The rows of Z fall into 3 groups, and each row is roughly a mix of its group's hidden directions.
Z:
[[ 10  -9   1  12  10   1  -5  15  26 -12  20  -1 -14]
 [ 27 -25   6  10   5  -6   2 -13   7 -13   6  -5   8]
 [ -5  20   6   8  -3   3  17 -18 -21  11 -11 -11  12]
 [-14  21 -11  -9   8  -9   7  -8 -11  24  -8 -15   6]
 [ 19   1   1  15   9   0   3   4   3 -21   7 -14  27]
 [ -1   6 -15  -3  -1  -6   2  35  18   2  15  -6  -7]
 [  6   6  12 -15 -22  -7  -5 -19  -8   2  -6  23 -12]
 [-14  13 -14 -16   3  -3  -7  25   9  14  11   2 -15]
 [ 12 -14 -15  -3   1   9  -2  18  18 -19  13 -17  -4]
 [ 15  10  -3  14  -9   1   5  27  19  -2  12  -3 -16]
 [-30   3  -1  -7   7 -23   1   5  22   2  -1   5   8]
 [ 10  12  20  24  -4  -3  14 -22  -5  -2  -8   0  10]
 [-24   1 -13 -19   1  10  -2  20  -3  11  11  -2 -16]
 [ -1 -16  14  23   5  -1   7 -24   7  -9 -16  -2   8]
 [ 28  -5   3  18  -3   8  13  -6  -9 -11   1 -18  14]
 [ -6  -5   6  -5  -8   3   1 -26 -22  -2 -24   5  15]
 [  6  -6   3  23  26  19  -4  -4   5  -1   9 -14 -10]
 [-18   8 -16 -14   2  -9  -3  28  15   8   8  -2  -4]
 [ -7   8  -1 -20   4 -16 -14  11 -12  17   6  22   8]
 [ -6 -15  -3   0  -1  -5  13 -26 -10   4 -21 -13  14]
 [  0  -7   7  13 -18 -15  16  17  16 -15  -1   7  14]
 [-36   7   7 -13   2 -14  -1  -9   4   6  -4  14   1]
 [ -5 -22  13  22  -7   3  12 -11   8 -17 -15   1   6]
 [-15 -18  15   0  -9  18   3 -16 -11  -5  -5  13 -17]
 [ -8  13 -17 -21  18   0 -10  -6   0  17   6 -16 -11]
 [  4  17  -7  -4  14 -10 -11  17  24  -5  21  -4  -3]
 [  9 -26   9  19  -5  19   3 -12  -1 -16 -10  -1  -7]
 [-10  11   5  -3 -10  -3  12  -7 -20  -9 -10  -1  32]
 [ -2   9  10   4  13  -1  -6 -31 -11  -7 -12  -2  21]
 [-14  -4  12  -7   2 -26   0  -2  20 -10  10  17  11]
 [ -3  -1   8  -5  10  13 -16   4  13 -12  23  11 -23]
 [  4 -15   0   8  -3  -9   6  18  29  -1  14   2 -19]
 [-16   8 -12 -24   2   9 -12   0  -2  13   3   0 -25]
 [ 18  -4  10  21 -12   2   5  21  13 -17  10   9  -1]
 [ -6   8  23  13 -19  -5  10 -13   2   2 -11  21 -10]
 [  8  14  -7   5  17  -3   7 -17 -11  13  -3 -26  14]
 [-11  -8  17  12 -12  17   5  14  -3 -13   9  19 -12]
 [-11  -8   2   7   5   2  -1  19  26  -4  17   5 -23]
 [ -3 -14  12   5  -1  12  -1 -31 -16  -6 -18   5   2]
 [ 18  10  -7  13   6  -8  11  18  13  -2  16 -20  10]
 [-12  -5   2  15 -14  -2  15   8 -10  -1 -24   3  23]
 [  3  -2 -14  -7  -8   2   0  31  14   5  14  -3 -21]
 [-10  16 -21 -20  15  -2 -13  15  -1   6   6 -11   9]
 [  7  24  -8  -6  22  -8 -12   8   6  12  20  -8  -1]
 [-18  -6   7  -7  -9  14  -2 -15 -21   9 -15  14 -13]
 [ -9   2  -8 -10  22  -9   1 -19 -11  12  -2 -18  18]
 [ -1   7   3  -2   4   6  20   5  -6 -10  32 -19   8]
 [-28  22   2   4  -8   5   8  -3 -12   7 -21   1   8]
 [ 37   2  -6  13  -4  -2   4   5  -4  -4  -3 -13  16]
 [ -8  31  -8  -8   1  -6  10   2 -16  19   0 -11  10]
 [-30   5  13  -3   3  -8  -3 -18   3  10 -11  17  -8]
 [ 11  -6   5  21  -5   2  10  -7 -14  -8 -19  -5  26]
 [  7  10 -11 -18  -5  -7 -12  28   7   5  16   9  -8]
 [ 21  19 -11   6   3 -10   9  13   0   5   8 -20  17]
 [ 13   8  -5  -1  -3 -20  -4  21  27  -8  13   2   3]
 [-18   8 -12  -3  -1  -7  12   3 -15  15 -18 -12  21]
 [-14  11 -11  -5   3   8  12  -8 -21   9 -12 -22  15]
 [  4  10  -9 -20  20   3 -15  -1   6   0  25 -11 -10]
 [  4   3  16  22  -7 -12  17 -15  -8   6 -15   4  17]
 [  0 -14   0   9  14  16  -8  18  13 -21  19  -3  -2]
 [ 12   8  -4  -5   0   5 -15   5 -13 -21  -6   4  31]
 [-23   1   1 -13 -10  -3  -2   8   8  12   1  17 -26]
 [-25  16  -9 -10  -3  -6   4  -2 -13  16 -20  -1  12]
 [-35  11   0 -12  -5   3   3  -5 -11  14 -13   7  -7]
 [ 36 -10  -1  16   2   3   2  -1   2 -12   3 -13  11]
 [ 41  -2   6  13  -4   1  -1   0  -2  -9  10  -1   4]
 [-21  12   9  -6 -21  -5   4  -3 -10   4 -18  21   3]
 [  3  11 -12  -1  23  -2  -6  13   6  -7  16 -19  20]
 [ -1  12   6  -3 -11  -1   5 -21 -25   5 -21   5  17]
 [-19  -8  14  -1  19   7   1 -23 -20   1   5   2  10]
 [ 14  26  -7 -14  -6  -9 -13   9 -10  20   0  11  -4]
 [ 25  -3   8  22  11  -8   6   0   9 -11  12  -8  18]
 [  1  17  -8 -16  -7  -6  -5  -6 -21   4 -17   1  25]
 [ 21   8  -1  13  17 -10  -1  13  11  -7  19 -10  17]
 [ 26 -11   9  19  -1   6   4  -2  16 -13  12  -5 -14]
 [-17 -18  -1  -8 -13  12   3 -13 -10 -15 -23   0  10]
 [-18  11   0  -6   7  -6  -1 -17 -17   4 -18  -2  26]
 [ -7  -3  -5 -24  -2  -3 -23  10   4   3   5  23 -15]
 [  9   5  -1 -13  14   5 -11 -18   2  12  16  -5 -28]
 [-22  24 -10 -19   9   1  -7  -2 -11  17  -2  -3   0]
 [-22   9  -5 -20  -5  -6  -6  12   9  14   3  13 -21]
 [  5  -2 -15   1  -7   4   6  31  17  -1  13 -11 -16]
 [ -2 -25   1 -13  -2   7 -21   1   7 -11   1  20 -16]
 [ 14  14 -11 -14   4  18  -7   0 -26  12   8 -10  -7]
 [-17  20 -10 -18  17   1  -9  11   3  -2  18 -10   6]
 [ -4  19   1  -4  -1  -8  -6 -26  -9   7 -26   1  13]
 [-14  -9   0 -12  -5   0  -5  11  15   6  11  13 -31]
 [ -8   5  10   4  10 -11   0 -32  -7   7 -18   2  14]
 [ -2   7  -7   1  -3   0   1  40   9   1  17   3  -5]
 [-10   8 -14 -20  11   2  -8 -24  -5  12 -11 -15  -6]
 [-20  -1  21   4 -17  -3  18   5   6 -12  13  16  -4]
 [ 20 -24   2   4  -7   3 -10  11  14 -16   7  12 -12]
 [-21 -12  13   1   6  -7  -6  -1  23  -5   8  18 -17]
 [ 13  19  -1 -14  17   8 -18 -21 -10   1  11  -5  -4]
 [ 14  -7  19  16   7  13   4 -29 -11  -7   4  -4  -3]
 [-25  14 -14 -26   3   3 -12   2  -9  11  -6   2  -3]
 [  4 -10  16   6  -2   8   0 -32 -16  -7 -14   7   6]
 [-16  25  -8 -13   5  -7   4  -8 -13  21  -9  -9   7]
 [ 20  -5  13  19   3  14  -3  -5  13 -23  13  -3 -10]
 [ 13  -8   0   3 -20 -13  10  16   8  18   2  12 -21]
 [ 20  14  -9  15  -2  -7   5  -2  -8  11 -21 -14  16]
 [-13 -11   4  -9  -2  -6   7 -27 -18  17 -18   3   1]
 [-30  15  -3 -14  -4  -4  -4   5  -2  18  -7  13 -11]
 [ -1   5 -10  -9  -8   5 -12  35  11 -14  10   8  -1]
 [ 24  -1  12  17  13   5  -6 -18  10 -17  10  -7   1]
 [-10  29  11  10   2   4  -3 -13 -16   0 -15   6  17]
 [-21  -1 -19 -29   4   3  -7   0  -7  14  -4  -7  -8]
 [ 22 -10   8   9 -12   3   1 -22 -17   1 -20   6   5]
 [-21  14 -16   3  -2   9  11  10   1  -3 -14 -24  11]
 [-20  -2  11  -4  -6  11  -1 -26 -17  -1 -18  11  -2]
 [-36  -1  -8  -7   3  16   4   2  -5   9  -9  -6 -14]
 [-26  15  -6 -25 -10  -7   3  -1 -13  12  -6   5   4]
 [ 17 -14  16  26   0   7   4 -14   7  -2  -1   4 -18]
 [-10 -21  -9  -2   4   8   4  21  17 -17  14 -12  -4]]

Here is one row from each group, named. Which group is each of the other rows in?
[  4  14  13  20 -11 -15   9  14  -2   3  -6  17  19] : (47)
[ 18  -7  12  22 -11 -11  21 -16   0   0  -9  -5   8] : (96)
[ 25 -18  -4   8  -7  24   1   2 -12 -14  -1 -11  -2] : (30)

[ -3   1 -21 -11  13   2  -6  21   8 -10  10 -20  14] : (47)
[-19  -8  20  -2  -4   4  -3  -4   7  -6  12  23 -22] : (30)
[  4  -1  -5 -20   2  -8   9 -22  -5  21   8 -13 -18] : (96)
[ 10  12  -2  -5   6  -8  -5   8   7  25  17   4 -26] : (47)
[  7  18  -6  -1  -2 -12   3   5  -7  -7  -8  -7  36] : (96)
[-21  12  -7 -23 -17  -7  -2  13  -9   9 -10  14   3] : (30)
[  3  -7   2  -6   3   0 -20  11  16   1  12  20 -26] : (30)
[ -6  -8  14  -5   0  -5  -2 -31 -18   8 -13  14   4] : (47)
[ -1 -18   3 -12   8   1 -26 -17   3  -1  -8  19 -12] : (30)
[ 28  -7  10  21  -1  -4   2 -19  -3  -7 -13  -1  13] : (30)
[-19   5   2  -8   2  16  -1 -18 -28   9 -13   2   1] : (96)
